Where one turn sends some rows of the set: a few examples, then the rows asked
Nupa: [ 21.1   6.0 -12.6  31.1 -35.8   7.1   6.6  -2.8 -22.5  17.1  -7.3  19.1
  19.5  22.0   5.7 -23.5  38.2 -24.5  -2.9]
Dopuv: [-27.0 -28.2  17.0  -0.8 -13.8 -15.2 -25.1   9.5   8.2   7.2   1.3 -20.9
  -9.1  -6.0 -26.7 -24.2   1.6  -5.8 -21.7]
sipan: [-33.9   4.2   0.7  11.7  -1.5 -12.6   8.4 -11.1  -6.4 -20.0  18.0 -10.0
 -26.5  -2.6  20.2 -19.9  34.1   7.9 -35.0]
rigo: [ -8.9 -19.9  12.1  22.1 -11.6 -19.6 -10.0 -20.8 -26.2  -8.2 -33.6 -27.2
   8.4  10.9  -2.3  -1.3 -21.4 -26.0   1.0]
mir: [-12.5 -17.3  15.2 -15.5 -34.4   5.4   3.1   7.0  -4.4  17.0 -12.9  16.0
  16.1  34.1   7.6 -13.3  18.5  -4.7  13.9]
Leseb: [ -9.0   0.3  23.5   1.4  -3.0 -33.4  10.8  -6.7   6.7   5.9   3.9 -40.0
 -21.5   9.2  18.7  -1.3  24.2 -21.4 -16.3]
Boz: [ -8.2  -9.6  12.3  30.2  -9.4 -23.2  -3.7 -16.4 -34.3  -2.7 -40.8 -14.4
  14.1   9.0  -4.6   6.0 -20.7 -21.2   4.6]
baped: [-37.6 -12.4 -23.1  22.6  -6.3 -18.4  11.8 -10.3 -18.5  21.6  -1.8  19.7
  21.2  22.2 -27.1 -11.1   3.4 -22.5 -14.4]
nulap: [-22.4  -2.1  -0.6  -6.6  11.4 -14.3  -9.4   2.8  -3.2 -13.2 -17.7   2.0
   6.6  -9.5 -44.3 -25.4  20.9  -4.1 -17.5]
mav: [ 17.2   0.2  -0.7  18.6 -39.8  13.7   5.7  -1.0 -19.9  17.6 -10.8  27.2
  26.9  16.8   5.9 -25.1  35.3 -21.7 -11.9]
nid: [  5.8   7.1 -12.3   3.6  -4.3   7.9 -22.2  -5.8   0.8 -16.7  27.1  18.3
  13.7  -0.2  19.8 -15.0 -10.5  19.4 -20.6]
fuban: [-19.7  -2.2   2.3 -10.2   3.5 -18.8 -22.2   6.8 -11.9  -7.6 -26.0   7.3
   3.9  -9.3 -38.8 -19.6  24.8   5.2  -9.3]
pevav: [-10.2  14.3  -8.8  23.2  20.5 -13.0  19.2 -14.7  -1.4  -4.1 -17.4  -4.4
  -4.1   6.2  36.7  21.9 -10.1   7.7  -1.0]
tenu: [-31.6 -17.6 -27.4  20.4  -9.1 -20.4  20.1  -5.2 -16.9  24.1  -6.3  15.1
  20.3  24.0 -25.8 -13.6   2.4 -18.7 -21.0]
tebo: [ 19.8  12.4 -17.6  12.4 -15.3  22.3  -9.5   9.9  11.0  37.1  -5.8  23.0
  18.7  10.7   6.4  -3.9  13.0  -4.0  -6.5]
popi: [-12.4 -30.8   6.0  14.6 -43.5 -13.9  13.4  -2.1   2.4  20.5 -32.3   2.0
  10.7  13.0  37.8   2.9   8.2  -7.6 -18.8]
zuku: [ 29.1   9.0  15.4  24.1   0.0   8.9  -1.3 -27.7 -16.2 -23.5  11.3   3.7
  -7.7  -2.4  13.7 -18.6 -10.6  -7.1 -27.0]
zas: [ -5.4  14.6 -12.2   2.4 -13.3 -29.7  -6.5  -6.8  15.7  -6.2  -8.6 -22.2
  11.1 -11.0  33.6  -3.0  42.5 -21.8  -6.0]
Ful: [-37.4  -0.1   1.7  19.6  -5.5 -13.8   3.2 -10.1  -0.1 -23.5  19.1 -11.3
 -24.3  -6.7  15.2 -23.7  32.4   0.1 -30.9]
zubi: [-13.5  -1.5  -2.8  36.0   5.1  -5.6  10.7  -2.0  -3.6  17.8 -17.7   3.5
 -17.1   2.8 -42.1 -25.2  14.9  -8.6 -40.9]
Nar: [ -4.0   4.6   2.4  -1.0 -17.8  -9.5 -28.1  22.4   8.4   6.9 -12.7 -28.0
   1.2   2.6  24.2   2.7  34.3  13.1   6.3]
dimok: [ 17.6 -16.2  -2.3   3.3   3.5   2.8   1.2  11.0 -21.5  -4.3  10.1  17.2
   4.1  27.6  -7.3 -17.1  10.7  29.8 -40.6]
vaza: [ 18.5  12.6  20.8  20.7  -4.0  14.1   6.7 -26.7 -22.0 -15.2  11.2  10.7
 -14.0 -11.3   4.3 -20.9  -9.4 -17.2 -27.6]
gikif: [ -6.5 -29.1   9.6  18.4 -49.2 -13.8  11.6   6.6   1.0  19.7 -33.5  -2.3
   9.7   6.3  37.3  -1.8  10.3  -6.0 -18.6]
reli: [ 12.9  22.1 -10.3  42.4   7.7   9.0 -10.2 -18.4 -18.4   9.9  31.1  -5.1
  -8.5  17.7   5.8  -8.8  -4.4 -16.5 -15.5]
pov: [-35.7  -2.0  22.0  43.8 -13.5  -0.5  -2.1 -16.6 -21.2  17.0 -16.2  -5.9
 -18.9   4.0  -7.8  -8.1 -13.0 -27.1   4.6]
dalok: [-14.8   7.6 -21.2  60.4  -9.4  -4.5  -9.3  -6.0 -26.8   8.2 -25.6 -10.9
  19.9   6.5  21.0  12.9  -8.2  -4.1 -10.3]
Fide: [  1.8  11.3 -16.4   4.1  -3.8 -18.4 -11.6  -3.3  21.8  -3.3  -5.9 -18.7
  19.8 -16.2  27.8  -0.2  40.9 -20.3  -8.9]
zirol: [ -3.5  20.7  -9.9  17.7  22.4 -13.7  12.9 -22.1  -3.1  -0.7 -16.0  -4.4
  -1.2  13.1  32.5  21.5 -12.1   1.9   3.3]
vuvat: [ 25.7 -11.5  -0.1  -2.2   2.5   8.6   0.7  12.0 -18.4  -0.1   1.4   9.3
   5.4  26.4  -7.3 -17.1  10.6  27.9 -39.4]

reli moves to tebo
dimok moves to popi
mav moves to zas
Now these:
baped moves to zirol
dalok moves to nid
fuban moves to rigo

